In the rows, 128 means zero.
Named moves, each a turn or a mirror, and the order they were made in; the first pair answered:
Lale (before -> after):
[130 127 152 120 113 120 133 107  99 128 109 121  97 107 139 127 127  87
 107 113 103 128 103]  ->  [124 140 146 114 122 122 130 102 108 125 118 108 101  99 140 119 119  91
 104 110 102 114 105]
[177 121 120 102 134 115 118 105 173 139 137 141 157 158 120 104 184 135
 143 138 151 123 180]  ->  [182 113 124 110 130 114 121 114 163 141 127 155 152 168 122 114 188 130
 142 141 151 133 176]
[163 137  99 120 135 121 123  72  95 172  94 127 133 167 129 110 149 134
 161 127 115 126 161]  ->  [164 140  98 118 137 118 123  68  95 174  96 122 135 163 128 108 147 137
 163 129 114 124 162]
vuvi (before -> after):
[126  98 157 145  84 144 132 140 110 113 144 164 149 138 113 140 135 117
 111  95 163 141  94]  ->  [116 115 153 117 123 140 127 106 141 106 162 150 174 140  92 115 141 123
 128  91 177 116 123]
[137  97  89 129 121 165  90 138  70 150  92 105 124 108 148 174 152 127
 116 111 119 153  88]  ->  [137 117  75 102 156 165  65 114 127 144 117  91 177 115 132 139 171 139
 125 104 150 132 132]
[114 132 130 140 129 140  84 135 136 159 119 120 141 114 156 118 106 147
 112 120 105 135 130]  ->  [107 145 133 117 153 140  98 107 133 153 128 109 137 111 142 112 102 143
 129 126 101 113 137]
rar (before -> after):
[139 146 112 123 143 108 112 124 135 117 158 115 119 142 130  88 113 123
  94 117 129 105 145]  ->  [148 147 107 120 149 115 115 105 143 134 145 126 150 153 120  91 129 123
 111 130 140 119 154]
[150 140 129 118 117 127 141  82 131 128 125 162 118 160  99 131 131 104
 149 105 127  72 172]  ->  [140 141 135 122 108 119 128 112 137 107 150 145  94 138 117 126 118 109
 116  86 120  59 162]
[ 80 101 180 142 133 122 192 143 105  97 141 122 118  95  96 159 107 117
 148 154 151 158 104]  ->  [ 69 102 172 146 132 130 159 166 143  88 155 112 150  82 112 149 105 131
 122 146 164 156 111]
Then:
Each pair is two moves apart.
[127 123 119 133 120 131 120 143 153 139 137 134 149 134 131 116 136 133
 119 122 135 145 135]  ->  [127 122 133 130 116 114 145 140 111 131 139 133  95 131 126 122 125 122
 123 121 117 131 120]
rar then rar
[ 84 135 185 120 137 144 140 170 149  73 145 128 129  90  86 146 146 137
 134 141 139 135  89]  ->  [ 86 131 186 115 140 152 153 149 138  90 126 135 140  94  72 157 153 135
 152 159 134 149  88]
rar then vuvi
[149 127 120 166 107 132 107 143 145 155 109 150 144 143 153 141 144 122
  78 126 150 159 132]  ->  [154 153 118 135 135 136 127  70 126 178  98 138 142 153 119 127 134 114
 127 144 135 135 150]
Lale then rar
[122 109 100 134 109 116 101 173 142 112 131 103 143 106 132 134 140 169
 141 123 118 133 152]  ->  [137 112  98 120 120 118 133 130 112 134 103 112 141 125 103 142 153 159
 180 145 106 138 157]
rar then vuvi
[104 129 131 120 135 143 128 133 137 113 148 113 131 104 124 118 115 140
 137 119 133 110 129]  ->  [108 121 124 135 119 143 122 151 137 119 143 121 138 106 141 128 117 140
 122 119 136 125 124]
vuvi then vuvi
[113  93 148 120 125 108 174 180 174  91 151 169 163 159  94 125 175 106
 133 101 192 128  87]  ->  [113  85 163 128 113 103 202 178 128  93 141 169 118 153  93 145 157  94
 138 112 165 131  63]
vuvi then vuvi
[119 108 141 126 147 149 165 109  85 144 106 137 105 116 132 151 105 112
 146 152 116 128 120]  ->  [118 128 123 107 173 154 133 100 152 141 129 132 166 123 123 116 129 128
 150 138 148 114 159]
vuvi then vuvi
[104 127 106 100 147 130 178 110 121 135 110 119  96 110  88  92 119 102
 135 130  71  60 131]  ->  [ 87 118 108 129 117 135 152 164 135 121 121 109  91  81 128 105 100 113
  88 116  69  73 110]
rar then vuvi
[159 144 101 132 100 103  91 128  91 146 134 115  66 136 159 103  89 123
  84  98 100 103 131]  ->  [178 150  82 128 116 129  97  83 107 195  91 142 143 168 129 114 130 123
 132 129 117 142 162]
rar then rar
[116 139 120 137 111 119  89 116 105 146 147 118  96 105 123 117  68 138
 119 149 100 132 106]  ->  [126 120 114 160  90 116  75 147 118 147 137 148 124 125 130 130  99 139
 101 140 122 168 104]
vuvi then Lale
[132 125 126 111 149 102 159 113 125 120 117 149 113 165  99 122 164 110
 142 132 136 127 139]  ->  [138 120 115 129 137 107 137 142 151 120 120 158 136 172 113 125 173 117
 124 123 151 143 144]
vuvi then vuvi
[113 142 138 107 138 139 134 101 109 130 114 105 117 110 133 145  98 128
 140 151  99 104 120]  ->  [104 128 141 133 121 136 116 151 123 112 126 111 117 101 157 156 100 137
 105 134 107 117 111]
Lale then rar
[130 109 149 154  97 154 147 134 105 166  98  98 130 107 152 162 102 121
  94 175 103  99 112]  ->  [125 129 136 136 128 163 110 125 171 156 127  85 186 107 145 126 113 139
  95 163 133  80 148]
rar then vuvi
[116  76 194 147 108 118 195 140  93 113 113 133  88 114 110 188 120 129
 148 139 125 128  74]  ->  [ 90  93 176 149 115 136 124 180 176  88 163  97 138  76 149 153 104 164
 100 110 152 113  89]
rar then Lale
[129 121 140 103 139 138 137  94 121 126 108 150 111  99 101 124 147 131
 164 147 109  86 160]  ->  [139 114 120 129 123 148  91 140 163 127 109 168 158 111 125 123 168 146
 133 128 137 114 172]
vuvi then vuvi
[115 138 117 108 141 132 121 104 176 131 148 159 177 120 128 108 153 138
 122 146 175 147 183]  ->  [114 128 140  92 139 126 178  75 116 135 125 167 129 129  99 132 149 114
 154 168 150 141 161]
Lale then vuvi
[131 139 150 158  93 157 124 147 130 133 117 156 123 111 154 139 130 150
 120 154 158 141 106]  ->  [134 154 144 134 121 160 122 113 152 136 121 152 156 128 131 114 143 152
 142 157 172 126 135]
rar then vuvi
[103 130 135 124 136 149 115 130 147 129 123  99 168  99 129 121 118 151
 124 129 136 132 120]  ->  [111 114 148 129 123 141 146 130 106 131 102 118 130 104 122 148 120 134
 136 142 120 144  99]
vuvi then Lale
[156 102 119 111 138 109 123  92 160 110  93 152  95 153 103 116 188 114
 162 175 129 118 129]  ->  [141  88 128 133 107  97 106 155 154  88 116 144  56 127 142 128 163 115
 113 150 123 116 103]
vuvi then rar
[131 137 136 151 137 137 132 129 131 152 130 113 131 104 128 133 102 133
 124 124 110 106 113]  ->  [137 133 128 154 141 142 119 142 153 153 130 127 162 116 127 131 123 135
 122 125 133 119 129]
Lale then vuvi
[ 94 134 120 120 112 103 120 150 129  93 138  94  92  87 145 126  89 165
  97 123 105  91 101]  ->  [115 104 121 153  83 100 121 188 122 101 112 131 110 112 152 158 122 153
  89 129 124 140  92]
vuvi then Lale
[168 132 122 139 177 104  93 123 176 143 163  91 148 149  87 122 125 149
 114  86 108 144 132]  ->  [152 134 136 139 170 108  99 134 164 132 172  74 118 124  98 128  93 150
  98  89  89 129 107]
vuvi then rar
[155 131 101 153  87 137  94 141 116 147 114 121 130 123 169 117 115 131
  86 112 104 141 131]  ->  [158 154 103 107 133 130 123  67 113 150 117 110 132 136 122  90 125 125
 135 127 103 109 161]
vuvi then rar
[159 103 128 187  92 122 136 158 147 162  73 128  71 164 141 150 166 119
  85 169 102 169 126]  ->  [157 107 121 192  95 127 117 172 170 163  82 125  94 160 146 146 167 132
  73 165 115 173 132]
rar then rar
[133 141 134 117 146 147 149  76 125 157 116 132 126 140  99 123 148 105
 156 147 103 121 123]  ->  [124 121 150 140 116 126 151 134 104 124 131 132  71 128 127 134 136  99
 118 130  97 116  93]
rar then Lale
[136 157 103 144 103 106 138 122  98 165  97 135  42 134 102 146 149  86
 159 151 116 152 137]  ->  [107 180  92 136 124 108  81 154 183 122 163  98  79 104 126 100 136 118
 117 111 149 115 160]
rar then vuvi
[146 109 131 131 142 131 170  93 114 147  97 162 163 181  80 143 181 108
 189 148 158 168 151]  ->  [118 147 146  89 166 107 172  68  92 110 155 104  69 134  85  98 116 113
 171 123 116  77 141]
Lale then rar
[117 108 146 129 146  92 140 161  89  98 166 125  83 132 106  96 107 109
 112 104 111 117 123]  ->  [115 120 134 117 166  93 120 157 131  98 177 123 119 140 100  72 119 120
 114  98 131 111 145]
vuvi then vuvi
[105 111 158 132 109 126 166 160 124 112 119 134  80 100 127 152 117 101
  98 119 131 125 101]  ->  [129 118 132 122 136 138 153 123 163 143  93 156 163 140  94 138 167 107
 133 134 164 149 145]
vuvi then rar
[ 71  93 164 128 131 157 156 177 177  62 116 135 187  77 109 170 129 139
 140 144 158 175 100]  ->  [ 65  93 179 116 134 151 186 156 139  65 110 129 150  73  98 178 114 130
 153 151 134 162  87]
vuvi then vuvi
[161 115 139 128 122 105 150 108 109 151  76 163 111 173 101 171 170  95
 153 148 125 137 129]  ->  [143 122 139 142 104 115 131 123  85 152  93 125  58 130 143 173 111 107
 116 139  86 115  96]
Lale then vuvi
[125 107 149 156  82 160 125 153 182 152 104 153 154 119 199 177 119 129
  88 125  92 165 130]  ->  [125 136 165  83 150 137 185  40 154 151 111 130 119 135 129 141 124 108
 167 147  81 102 161]
vuvi then rar
[108 133  88 184 140 113 152 140 121  92 140 128 122 149 138 154 116 123
 116  99 117 151 110]  ->  [118 133  83 181 147 122 161 118 117 111 119 137 141 166 123 155 128 118
 141 110 119 163 122]
rar then rar
[157 125 121 108 123 132 139 144 102 149 104 152  99 155 118 146 145 122
 114 124 140 148 136]  ->  [145 142 121 102 124 137 130 138  94 145 115 125  75 130 133 138 113 128
 104 119 119 125 129]
Lale then vuvi
[145 124 146 141  96  97 155 183 130 138 130 155  90 142 127 140 127 133
 117 115 119 132 124]  ->  [129 151 141 121 116 102 136 163 145 134 152 119  81 117 134 120  96 143
 110 110 109  97 127]
Lale then vuvi
[194 143 120 127 144 150 162  99 157 156  98 154 142 154  90 166 221 130
 212 157 166 118 146]  ->  [181 136 141 144 113 150 186 114  82 160  89 136  58 123 118 196 164 119
 194 161 111 110  89]
Lale then vuvi
[122 142  82  96 153 143  96 151 194 148 121 103 147 142 134 140 139 157
 131 105 132 167 125]  ->  [117 149  97  65 173 133 136 103 165 148 115 100 123 151  96 139 141 140
 171 125 123 150 128]
Lale then vuvi
[132 130 119  97 142 156 109  94 149 136 133 118 123 146 146 107 114 159
 140 111 147 120 112]  ->  [141 108 127 109 126 149 134  99 114 142 107 144 105 165 136 134 129 139
 152 122 146 141  99]
rar then Lale
[138 128 129 143  89  84 115 152  83 102 172 150  67 147 166 151 107  91
 107 100  99 101  93]  ->  [154 126 108 152  94  81  85 171 143 101 176 171 140 176 167 141 150 103
  95  86 142 130 124]
vuvi then Lale
[108 138 142 142 125 151 141 115 173 108 125 122 165 113  95 173 145 145
 154 154 161 141 106]  ->  [ 98 134 158 138 117 142 163 118 138  93 134 110 113  96 102 180 125 136
 146 150 140 124  82]
vuvi then rar
[113  58 181 132 100 112 205 182 105  93 103 147 120 133  96 178 145 108
 138 149 140 177  85]  ->  [ 91 132 152  69 183 147 149  92 187 107 147  76 198 101  80  97 109 146
 167 149 142 106 148]
Lale then rar
[ 94 125 138 100 180 120 137 146 156  54 170 144 129 114  91 124 169 135
 111 130 164 104 151]  ->  [102 103 155 117 147 118 184 138  81  80 120 169  78 120  89 173 161 112
 134 160 129 135 115]
rar then vuvi
[161 137  70 165 131 134  90  91 151 155 146 108 157 154 103 117 127 114
 110 121 132 144 166]  ->  [174 117  77 179 107 119 112 106 108 159 130 125 114 162 108 142 131  97
 104 120 118 157 147]
rar then vuvi
[155 122 108 154 104  92 131 113 119 147 103 181 123 180 138  97 131 128
 150 134 151 140 155]  ->  [142 132 120 140 108  92 143  95  89 144 114 150  77 150 139  98  92 132
 150 138 116 109 136]
Lale then vuvi
[153 131 170 130 142  94 180 124 113 102 116 142 126 108 101 165 133 132
 143 159 141 153 107]  ->  [149 130 163 150 117 105 158 151 112 104 123 129 112  84 136 170 106 142
 109 149 123 156  92]
Lale then vuvi
[141 150 107 100 168 149 101  81 160 157 125 109 180 131 117  94 125 147
 144 131 136 111 161]  ->  [135 135 135 115 139 146 148  80  77 162 102 100  91 110 126 132  89 129
 148 149  85 109 112]
vuvi then Lale
[113 117 169 128 152 114 182 154 136  95 115 101 138 115 121 135 137 112
 147 145 150 136 105]  ->  [102 129 160 124 159 118 151 156 162  91 133  87 156  99 133 117 125 131
 132 132 154 122 116]
vuvi then Lale
[197 143 106 171 127  85 115 140  83 133 100 199 120 169 144 103 175  96
 101 101 123 143 126]  ->  [186 155 120 138 151  82 148  90  58 129 100 181  95 161 120  95 162  92
 133 111 105 111 129]
vuvi then vuvi
[ 62 118 182 103 150 126 150 131 142  92 126  89 146  70  89 151  85 150
 134 159 137  90 137]  ->  [ 80  88 180 129 121 127 170 152 121 108  88 132 167 101  85 191 121 140
 144 173 150 149 129]
rar then Lale
[144 127  99 129 118 114 102 141 139 124 135 132 131 141 127 137 142 137
 104 112 131 134 118]  ->  [146 142  93 109 133 118 104 110 145 135 136 124 138 142 116 125 138 138
 116 119 126 123 129]
rar then Lale
[ 81  89 162 122 114 135 127 150 119 124 126 158 129 125 126 163 129 125
 147 173 157 106 119]  ->  [ 81  96 157 109 128 134 125 132 134 122 133 153 138 126 113 148 133 125
 155 172 163  94 134]
vuvi then vuvi
[110 166 150 107 130 136 138  86 112 147 108 104 102  97 148 103 109 132
 146 145  92  92 107]  ->  [102 158 145 131 102 142 111 131 126 140 116  99 111  78 181 110 101 147
 107 133  96 104  97]
rar then vuvi
[139 112 134 110 135  95 153 144  93 105 145 133  61 148 112 118 124 117
 109  96 128 105 126]  ->  [139 122 117 101 156  98 131 134 141 103 163 132 106 151 103  93 138 126
 111  93 154  98 152]
vuvi then vuvi
[ 70 137 123 115 161 173  87 113 186 144 150 120 155  77 160 126 126 147
  93 100 146 125 149]  ->  [ 83 129 134  94 182 159 130  79 178 144 134 148 171 114 112 128 170 129
 144 116 170 137 167]
Lale then vuvi
[108 166 107 109 164 129 100 114 152 102 156  96 170 104 124  99 150 130
 125 110 170  83 145]  ->  [143 132 119 121 143 117 156  97  85 138  96 151 155 150  89 145 188  97
 167 138 162 135 131]
rar then Lale
[150 167  81 117 175 136 106  95 146 152 142 127 181 142 115  67 121 128
 150 119 136  94 161]  ->  [124 151 100 154 128 138  99 168 114 119 159 102 106  89 168  98  66 132
  87 105 103  92 100]
vuvi then rar
[126 156 119  97 174 121 152  91 167 117 137 107 147 148 101  94 136 120
 151 128 154 107 185]  ->  [138 111 133 154  99 110 170 164  87 119 110 134  59 146 145 156 116  96
 104 121 115 149 114]
rar then vuvi
[140 100 109 151 114 114 111 169 124 131 129 138 106 124 167 129 115 126
 106 115 121 138 118]  ->  [145 119  95 132 138 136  97 121 154 160 119 132 169 133 144 114 130 134
 136 132 131 144 151]
Lale then rar
[111 106 168 127 113 185 140 120 122 122 132 154  92  48 111 152 107 145
 100 141 118 164  87]  ->  [106 124 155 107 142 197 118  97 173 121 143 145 151  49  98 126 122 162
 112 145 141 156 118]
rar then vuvi
[155 143 118 143 114 135 107 112  93 191  95 156 110 162 169 147  98 113
 151 134  77 167 143]  ->  [143 158 108 137 126 143  86 111 109 189 114 130 114 139 177 130  78 129
 139 125  72 146 148]
Lale then vuvi
[110 168 123 135 134 115 122 161 133 130 141 117  75 129 153 116 122 153
 131 122 108 107 147]  ->  [109 174 126 123 149 126 143 120 122 148 122 117  88 130 133 120 120 148
 163 147  99 111 148]
rar then vuvi
[109 120 140 126 131 138 137 141 136 103 150 108 130 140 131 104 139 127
 137 102 157 102 108]  ->  [124 111 136 135 129 143 142 136 134 120 127 127 153 162 122 115 158 124
 150 114 166 131 114]
rar then Lale
[142 163 117 129 106 145 106 101 141 183 128 117 155 130  86 164 143 129
 141 170 108  88 133]  ->  [133 152 126 149  79 134 113 139 109 167 137 111 102 111 109 178 117 127
 114 156  88  82 103]
vuvi then rar
[149 134 131 120 129 116 138  97  83 145 125 131  91 144 119 121 122 114
 137 131 118 110 126]  ->  [143 118 132 147 104 111 114 158 103 123 133 136  96 134 147 133 125 121
  98 114 133 128 113]
rar then Lale
[115 111 128 130 112 139 115 157 145 137 128 120 139 110 146 126 127 139
 120 123 127 137 114]  ->  [110 114 142 118 119 137 142 134 115 139 124 111 110 102 132 131 117 129
 141 135 112 121 108]
vuvi then vuvi
[128 124 133 142 106 143 133 107 104 165  86 130 138 120 127 159 115 131
 154 149  99 167 124]  ->  [128 144 117 136 120 148  99 108 153 162 108 122 183 120 130 132 122 146
 146 136 119 161 151]
vuvi then Lale
[101 105 153 113 136 113 167 137 106 107 135 123  93 119 115 145 115 138
 128 129 121 118 108]  ->  [102  97 145 133 124 122 138 169 145 106 135 133 138 119 131 149 130 151
 109 126 144 143 113]
rar then Lale
[134 128 142 120 108  80 121 147  52 165  91 148  23 156 143 118 115  97
 114 131 100  76  94]  ->  [ 97 170 131  75 169 103  74 119 153 136 151  97 102 121 135  58 106 134
 116 118 135  26 140]
rar then vuvi
[140 111 122 150 131 113 138 130 140 165 122 140 131 157 115 147 137 134
 122 129 117 133 117]  ->  [137 117 118 143 143 107 123 134 162 149 143 131 137 152 118 126 136 140
 113 117 130 114 126]
rar then vuvi
[ 78  92 196 138 112 166 176 137 112 116  90 107 139  68 133 201 102 128
 171 155 102 181  67]  ->  [ 64 113 173 126 139 174 113 157 210  95 135  91 215  62 150 153 119 156
 143 130 151 164 110]
rar then vuvi
[107 129 123 146 116 123 134 129 140  84 152 113 118 143 130 141 130 132
 112 112 120 137 131]  ->  [109 135 129 136 131 125 151  92 131  99 138 113 127 147 112 144 132 128
 141 133 114 135 140]
rar then vuvi
[ 96 107 114 115  84 157 121 154 115 141 113 128 150  95 160 186 102 181
  94 136  97 182  87]  ->  [111  96 112 113  97 148 135 145 135 142 101 157 195 132 133 184 147 174
 119 144 134 201 110]
vuvi then Lale
